Families of rows that turns and mirrors carry onto each other, the same ones carrying the whole set onto itself: the rest of each named row's family, in list order:
3 families of 6 rows:
dop: -0.84 -3.28 -4.23 -4.05 -0.52 +0.72 -0.07 +3.04 -2.51 -1.33 -1.29 +1.55
 +0.62 +0.10 +2.02 +0.34 +0.54 +1.15 +0.67 -0.92
dok: +0.56 -2.66 -4.77 -2.44 -2.55 +2.74 -0.91 +3.67 +0.23 +0.61 +0.55 -1.57
 +1.22 +0.06 +1.10 -0.60 -2.51 +2.86 +1.46 -0.87
goke: +2.59 -2.83 -2.25 -0.91 -1.68 +2.12 +0.88 -0.35 +2.02 -1.75 -1.43 +0.82
 +1.00 -3.64 +0.21 +0.16 +0.72 +2.15 -0.03 -2.69
givav: +2.04 -2.83 -3.75 -0.50 -3.19 +3.23 +0.22 +1.80 +0.29 -0.37 +1.29 -2.25
 +2.03 +0.19 +0.00 -0.36 -2.29 +2.69 +0.70 -1.26
sopo: +1.11 -2.22 -3.47 -2.97 -0.91 +1.81 +0.19 +1.40 +1.67 -1.17 -2.22 +1.17
 +0.28 -4.01 +1.83 +0.23 +0.69 +2.28 +1.01 -2.70
finu: +2.63 -2.00 -2.20 -1.98 +2.00 -0.52 -1.80 +1.46 +0.23 +0.43 -0.53 +2.31
 -2.03 -3.89 +3.24 -1.12 -1.10 +0.76 -1.28 -2.60
ginaz: +3.50 -3.35 -0.91 +0.20 -0.42 -0.61 +0.45 -0.36 -3.02 -1.72 +1.03 +1.08
 +0.54 +0.96 +0.67 -0.30 -0.11 -0.75 -2.93 -1.52
zuz: +2.43 -1.90 -3.28 -0.91 +0.15 +0.31 -2.27 +3.44 -1.14 +1.80 +2.29 -0.72
 -0.99 +0.23 +2.42 -1.69 -4.12 +1.20 -0.67 -0.69
bef: +1.36 -1.90 -3.59 -3.63 +0.99 +0.58 -1.27 +2.34 +0.90 +0.17 -1.71 +2.10
 -1.16 -4.02 +3.12 -0.54 +0.13 +1.82 +0.37 -2.71
Zama: +0.01 -3.82 -3.63 -2.55 -2.34 +1.42 +1.73 +1.24 -1.85 -2.40 -1.14 +0.27
 +2.13 +0.33 +0.55 +0.72 +1.19 +1.12 +0.17 -1.36
Fir: +4.15 -2.18 -2.33 +1.06 -0.81 +0.63 -1.37 +2.05 -0.88 +1.16 +3.00 -1.42
 -0.43 +0.32 +1.19 -1.43 -3.80 +0.89 -1.89 -1.20
Rel: +0.36 -2.79 -3.24 -3.53 +1.36 -1.30 -0.86 +2.93 -3.74 -0.44 -0.06 +1.95
 -0.75 +0.23 +3.15 -0.65 -0.33 -0.09 -0.92 -0.64
rapa: +0.86 -2.15 -4.63 -2.51 -0.56 +1.21 -2.00 +4.58 -0.78 +1.56 +1.26 -0.89
 -0.18 -0.19 +2.59 -1.25 -3.28 +2.07 +0.81 -0.67
Sis: +4.40 -2.71 -0.96 +0.56 -0.63 +0.99 +0.28 -1.38 +1.43 -1.28 -0.09 +0.98
 +0.02 -3.66 +0.55 -0.31 -0.13 +1.11 -1.61 -3.26
mokap: +2.41 -3.94 -1.88 -0.42 -2.07 +0.80 +1.73 -0.46 -1.93 -2.74 -0.16 +0.15
 +2.13 +0.76 -0.24 +0.22 +0.83 +0.30 -1.29 -1.79
mege: +4.30 -2.04 -1.04 +0.12 +1.23 -0.38 -0.95 +0.05 +0.33 -0.28 +0.12 +1.79
 -1.49 -3.56 +1.96 -0.88 -0.76 +0.16 -2.32 -2.93
favu: +3.80 -2.55 -2.57 +1.35 -2.75 +2.19 -0.48 +1.16 -0.12 -0.21 +2.44 -2.10
 +1.13 +0.55 +0.02 -0.97 -3.00 +1.42 -1.06 -1.58
lizuk: +2.53 -2.93 -1.89 -1.33 +1.30 -1.72 -0.92 +1.28 -3.82 -0.55 +0.85 +1.63
 -0.95 +0.76 +2.32 -0.97 -0.97 -0.90 -2.71 -0.96

The rest of the family of finu: goke, sopo, bef, Sis, mege
The rest of the family of Fir: dok, givav, zuz, rapa, favu

Families of rows that turns and mirrors carry onto each other, the same ones carrying the whole set onto itself: the rest of each named row's family, in list order:
4 families of 4 rows:
pev: -1.55 +0.99 -1.29 -1.42 -1.09 +0.50 -0.29 -1.62 -3.30 +0.28 -2.25 +0.71
 -0.66 -1.62 +1.77 -1.13 +0.82 +0.80 -1.93 -2.28 +0.01 -0.27 +0.83 -2.04
 +1.13 -0.64 -0.18 -0.51 -1.63
Bosit: +0.41 +0.36 -0.37 +1.84 +0.86 -0.08 +0.85 -0.61 +1.60 -1.49 -1.63 +2.02
 +0.73 -0.87 -0.72 +1.48 +0.17 -0.45 -0.34 -0.29 +0.69 +2.50 -0.61 +3.60
 -1.35 -1.65 +0.37 +3.54 +0.13
Dubi: -1.85 -0.24 -0.03 +4.51 +0.23 +0.17 +0.73 -2.07 +1.25 -1.90 -1.08 -0.07
 +0.07 +0.08 -0.41 -0.07 +0.13 +0.26 -1.27 +2.08 +0.06 +0.52 -0.46 +1.92
 -2.35 +0.19 +0.80 +2.54 +0.93
ruvu: -1.29 +0.48 +0.66 -3.65 +1.07 +1.32 +0.55 -0.85 -0.98 +0.35 -3.13 +1.75
 -0.82 -1.18 +0.84 -1.18 +0.39 +0.72 -1.38 -0.08 -1.08 +2.03 +1.18 -2.01
 +0.02 -2.54 +0.28 +0.30 -1.15
dor: -0.14 +0.92 +0.00 -2.07 +0.75 +0.77 +0.52 -1.12 -3.39 +0.85 -2.02 -0.01
 -1.00 -0.01 +0.75 -0.98 +0.50 +0.67 -1.45 -0.66 -1.26 +0.63 +0.39 -0.70
 +0.67 -3.36 +0.36 -2.26 -2.69
zaf: +0.35 -0.11 +0.83 +4.14 +2.23 -0.01 +0.30 -1.56 -0.02 -1.06 -1.82 +1.18
 -1.07 +0.49 +0.80 +0.90 +1.05 -0.82 -0.68 +0.92 -0.51 +1.35 +1.24 +2.40
 -1.57 +0.57 +1.83 +3.81 -0.81
mobab: -0.14 +1.14 +0.55 +0.73 +1.50 +3.17 +0.06 +0.02 -1.48 +1.41 +0.98 -0.08
 -0.18 -2.04 +0.37 -0.77 -1.48 -0.24 +1.68 -0.62 -0.33 +0.32 +2.75 -1.78
 +2.54 +0.73 +3.07 -0.88 +2.95
lunu: -1.32 -0.75 -0.92 +3.58 +0.22 -0.45 +1.02 -1.32 +1.84 -0.74 -0.74 +0.27
 +1.78 +1.94 -1.01 +1.58 +1.88 +0.18 -0.40 +1.65 +0.51 +0.59 +1.51 +1.80
 -1.61 -0.40 +0.72 +1.79 -1.83
mog: -0.43 +0.33 +1.43 +0.88 -0.82 +4.03 -0.08 +1.31 +0.35 +1.92 +1.68 -0.50
 -0.73 -2.27 -0.29 -1.66 -1.39 +0.98 +0.64 -1.28 +1.22 +1.49 +1.59 -1.69
 +1.63 +0.54 -0.45 -0.01 +2.00
bab: -2.02 +0.48 +0.69 +1.04 -0.12 +2.86 +1.20 -0.74 -1.20 +1.14 -0.04 -0.46
 -1.07 -3.14 +0.81 -2.13 -0.64 -0.18 +1.40 +0.74 +1.14 -1.48 -0.73 -2.27
 +2.61 +1.08 -0.35 -1.49 +0.81
duru: +1.99 -0.95 +0.20 +3.54 +0.89 -0.48 +2.49 +1.15 -0.86 +0.51 -0.05 -0.45
 -0.63 -2.27 -3.36 +0.12 +0.66 -1.42 +3.59 -1.90 -1.33 +0.18 +2.30 +0.03
 -1.97 -1.71 +1.79 -0.13 -1.62
Kizo: +2.38 -1.20 -1.00 +2.32 +0.77 -1.44 +2.15 -0.22 +1.84 +2.33 -0.05 -2.20
 -0.27 -0.83 -2.16 -1.19 -0.16 +0.16 +1.64 -0.20 -1.29 -0.77 +1.50 +2.36
 -1.74 -1.06 +1.37 -0.71 -2.36
kizel: +1.40 -0.25 -1.99 +1.70 +0.63 -1.60 +1.37 +0.50 +0.87 +1.73 -2.07 -1.54
 -0.83 -2.44 -3.84 -0.74 +1.43 -0.47 +1.66 -2.17 -1.48 -1.19 +1.67 -0.08
 -2.69 -1.03 +0.71 -0.60 -1.21
kasan: -0.94 +0.83 +0.69 +1.51 +0.18 +4.56 +0.59 +0.53 -1.00 +2.35 +1.00 -0.20
 +0.45 -0.14 +0.63 -0.09 -1.19 +0.01 +0.90 +0.80 +1.83 -1.67 +1.17 -1.39
 +1.83 +1.65 -0.49 -0.15 +0.97
Fodu: -0.80 -0.12 +0.23 -1.54 +1.97 +1.95 -1.18 -2.29 -2.53 -1.05 -1.92 +2.56
 -0.98 -0.66 +1.71 -0.06 +0.22 +0.75 -0.04 -1.90 -0.37 +0.75 +2.42 -0.90
 +0.66 -2.79 +2.07 -1.29 +0.49
Muke: +3.60 -1.03 -0.35 +1.50 +0.65 -1.32 +1.73 +1.65 +1.80 +1.49 -0.14 -0.02
 +0.38 -2.47 -3.26 +0.03 -0.20 -2.70 +1.58 -0.97 -0.32 +1.33 +0.07 +0.21
 -1.20 -1.52 +1.09 +0.75 +0.53

The rest of the family of mobab: Bosit, Fodu, Muke
The rest of the family of Dubi: dor, kizel, kasan
The rest of the family of bab: pev, lunu, Kizo

